Rotation paths and how fast each direction turns (degrees each step)
Each turn is a multiple of 5 degrees from 10 to 175, or 0.
Each row of a path follows its step; steps can be skipped.
Rotation 1:
step 2: [ -8.5  17.1 -18.0 -27.9 -19.5   6.1  15.2   7.9  28.3   3.2  -3.3   0.9
  20.0  -7.1   5.5  24.2  -5.8  -2.3   8.7 -19.7 -15.4 -32.6 -12.1  -2.8
 -31.3  -4.3   3.4  26.2 -21.5 -15.6  -1.1  -0.2 -17.0 -37.0 -10.0  11.1
  21.8 -21.3 -28.1   8.4  -8.5  -4.6 -34.0  -9.0 -15.9  -1.5  21.8  27.9
   1.9   9.0  20.3 -33.0  35.2  18.1   9.7]
step 3: [ 30.8  -5.9  -6.0 -21.4  13.3  28.1  -7.7   2.1   2.0  25.1 -32.7  -2.2
  21.5   9.8  21.4   5.9  13.2  -0.9 -16.9   2.0  -7.1 -54.2  24.6   1.7
  37.8 -32.9  -6.6   7.7  14.6   3.5  22.7   4.2  17.6 -10.8   4.3   2.3
  31.9  22.8 -12.4  -8.3  -5.7  28.4 -18.8  -5.2 -20.1 -19.8   8.0   6.7
 -11.2 -20.3  10.6 -15.0   4.9  -6.0  -5.6]
step 10: [ 24.2 -16.2 -24.6   7.0 -10.3   7.8 -37.4 -22.8  -7.4  32.0   3.3   4.2
  10.6  -6.7  11.6  -9.2   8.7 -12.7 -15.4 -22.0   1.6   0.2  -5.1  43.2
 -12.0 -27.3   8.7 -13.3 -19.4 -30.5  15.3  -3.2 -11.1  -3.8  20.3  14.7
   4.8 -12.0  -9.6  33.7 -15.2  26.9   1.5 -37.5  18.5  28.2   5.7  -9.7
  16.5 -17.6  -1.8  11.1   5.5   3.7 -34.0]
step 19: [  3.9  17.2  16.2 -22.3  15.0  27.3  -6.9  13.0   7.3  34.8 -40.0 -18.0
   4.2  19.9 -14.7  16.9  20.1  15.5 -10.9  -7.7  -5.5 -27.3  -7.7 -21.3
  31.0 -31.0  -4.5  -0.1  -0.8   1.0  29.7 -13.2  30.3 -11.7  -3.7   6.2
  20.4  -5.4 -27.3   0.4  -5.6  36.8   1.3  -1.6 -33.2  -6.8   7.4  23.9
 -11.7 -13.0  27.1  -3.2  -2.8  -1.7   5.5]
step 22: [  5.4 -14.3  -6.6 -17.6  -2.5   5.5   0.3  -1.0  -4.3  25.2   6.6  -1.2
  21.6  -8.8 -23.1 -32.6  17.3   6.1   6.4 -41.2  -4.1  25.2  -1.9   9.5
  15.6  -0.5  26.3 -20.0  -9.1  16.0   9.6 -20.8  36.0 -27.3  20.7   7.6
  -6.3  -6.1  -9.8  27.8 -18.9  11.6  12.4 -15.0   7.4  -5.3  11.6 -12.1
 -14.7  22.4  31.1 -11.5  26.0  21.3  46.8]
step 24: [ 14.9   5.3 -14.3  -6.1 -27.5  -1.9 -35.1  -1.5  -8.1   0.7  -3.1  -7.2
 -33.7  21.1  10.3   3.9 -21.5  28.7   4.6 -23.3 -27.1  -1.2   4.3 -26.8
   3.4 -38.2  24.8 -19.3 -10.1 -10.4 -11.9 -42.2  12.3 -27.1   7.9 -15.4
 -30.6  -9.0  16.1 -22.2 -20.5  -3.9  -8.3   3.9 -33.2  23.4  -3.0  19.6
  -1.9   6.9 -16.3   8.3  -2.5  12.4  -5.9]
step 26: [ -2.6  -7.2  -9.7   5.3  -4.2  35.7 -18.0 -37.4  10.5  11.8  -7.8  14.4
  -9.1  16.2   7.1  -4.2   6.2 -18.0  -8.2   3.1   6.4  -6.3  -4.7  25.8
 -22.6 -23.7  23.2  -9.0 -28.3 -19.3  24.7 -26.0 -11.9  -3.2  -6.5  15.4
  -6.1   7.7 -10.1  47.8   5.7  39.2 -16.4 -31.9   4.0  22.0  -0.3   8.0
  34.5 -19.1  12.2  16.7   1.4  -2.2 -11.3]
step 33: [-14.5  40.6  25.9   6.2  19.1  -3.4  -6.4  -6.0   0.3   5.7 -20.9  10.8
  -4.7 -11.9  33.0 -14.2  -6.5 -36.8  43.8 -18.8 -17.4 -16.1   5.3   8.1
  -1.0  15.5   6.0   4.3  -2.5  -6.7  19.2  -8.3  35.5 -26.5  20.1  32.8
   0.9  19.8  -0.4  -9.5 -38.2   4.4  -9.5 -26.5  26.9  14.3  -3.9  -2.3
   0.6  -7.3   9.2  12.9  -6.6  23.3   9.3]
Speeds:
[ -2.3  -2.1  -1.3  13.7  -2.5  -2.9  -0.2  -4.1  -9.9  -5.1  -1.5   1.6
   2.9  10.0   4.3   3.0   0.6  -9.1  -0.5  -1.5  -6.3  -8.5   0.9  -1.8
   3.8   2.9  -2.3  -6.8  -0.6 -10.2   4.0  -1.2  -1.6   4.1   1.3  -1.7
  -2.6   1.4   1.3  -8.2  -7.9   3.8   4.2  -1.1   7.0   8.3   4.3  -4.4
  -3.1  -3.3 -10.3   0.0  -0.9  -1.4  -1.9]	110
[ -1.9   7.9  -7.8   0.0  -8.4  -6.0  -7.6  -3.1  -6.7   6.3  -3.2  -2.3
  -3.9  -7.1   5.2  -0.5  -1.4  -1.7  -4.1   0.2   1.3   4.1   1.3  -6.9
   1.7  -6.6   4.5   0.4  -0.3 -10.1   1.9  -2.7   4.1  14.1   2.0  -4.3
   1.3  -3.8   2.2   1.5   1.2  -3.1   1.0   5.4  -0.2 -10.7   4.1   3.3
  -2.3  -0.7   5.9   5.4  -8.9  -3.5  -2.3]	55
[-7.5  1.1 -1.1 -0.6 -1.7 -4.9 -3.4 -9.6  8.3 -4.1 -0.4 -2.8 -4.8 -6.3
  8.8 14.6 -4.0  2.6  6.3 -2.1  3.5 -3.5  3.5 -0.1 -8.8  1.8  3.6 -0.5
  1.6  3.1 -9.8 -7.4  2.9  2.4  1.3  3.6 -0.2  3.5  3.3 -6.9 -4.6  2.7
  0.7 -2.5  1.5 -5.2 -5.9  4.2 -3.3 -0.8 -5.6 -6.3  7.7 -3.0  2.8]	115
[  0.4  -0.5  -9.0   3.2  -8.5   6.3   0.8  -2.5   0.1  -5.4   0.4  11.9
   2.3  -3.3   0.8   0.3   1.5  10.4  -2.9  -5.5   3.1   5.8   2.3   1.3
  -1.3   9.1  -0.2   0.0   0.9  -5.4   7.6   5.6   3.7  -0.6  -9.2   2.5
  -0.1  -0.8 -11.5  -7.0  -3.4  11.0   0.5  -4.4   1.0  -3.6  -3.5  -1.1
   1.2   3.0   8.8  -0.8   1.7  -2.1  -2.6]	90
[ -0.8  -6.9   8.0   3.8  -5.3   7.0  -4.6  -6.2  -2.6  -3.2   1.7   0.1
  -2.9  -6.7  -3.3  -7.9   0.8   4.8  -4.5 -10.1  -1.9  -1.6   3.4  -6.8
  -4.9  -7.9   1.5   4.7   5.6   5.1   1.9   0.6  -2.5  -1.5   3.5   2.4
  -3.4  -7.4   2.9   1.4   4.7   2.8  15.5  -0.7   7.3   1.4  -0.4   6.7
  -2.8  -0.2  -4.7   5.0   2.6   6.8  -0.8]	25
[-5.4  7.8  8.4 -7.9  1.9 -3.2  0.6  5.5  8.3 -1.4  0.2  7.4 11.6 -0.3
 11.5  1.5  1.8 -3.1 -8.9 -1.8 -0.6 -4.4 -1.7 -3.8  2.9  2.1  4.4  6.8
  2.0  5.1  5.6  1.9 -4.7  1.1  4.7 -6.5  7.7  2.2 -1.5 -8.4 -4.5  1.0
  5.4  4.8  2.4  4.2  1.3  3.6 -1.6 -2.5  6.6  3.1 -1.1  0.6  5.8]	25
[  9.5  -5.6   2.7  -3.2   2.3  -1.3 -15.5   3.0  -2.5  -1.4   2.4   1.9
  -2.8   4.0  -6.3   4.1  -1.4  -3.9  -2.0  -1.6  -1.6  -0.3   6.3  -9.3
   6.4  -3.1   2.5  -4.2  -4.2  -0.8  -0.8   2.2   4.4  -0.7  -8.0  -5.6
   4.9   8.6  -7.8  -2.1   0.8  -7.2   4.0  -6.2  -4.3   1.1  -6.5   7.4
  -4.4  -0.8   0.5   0.4   6.4  -5.5   6.0]	135
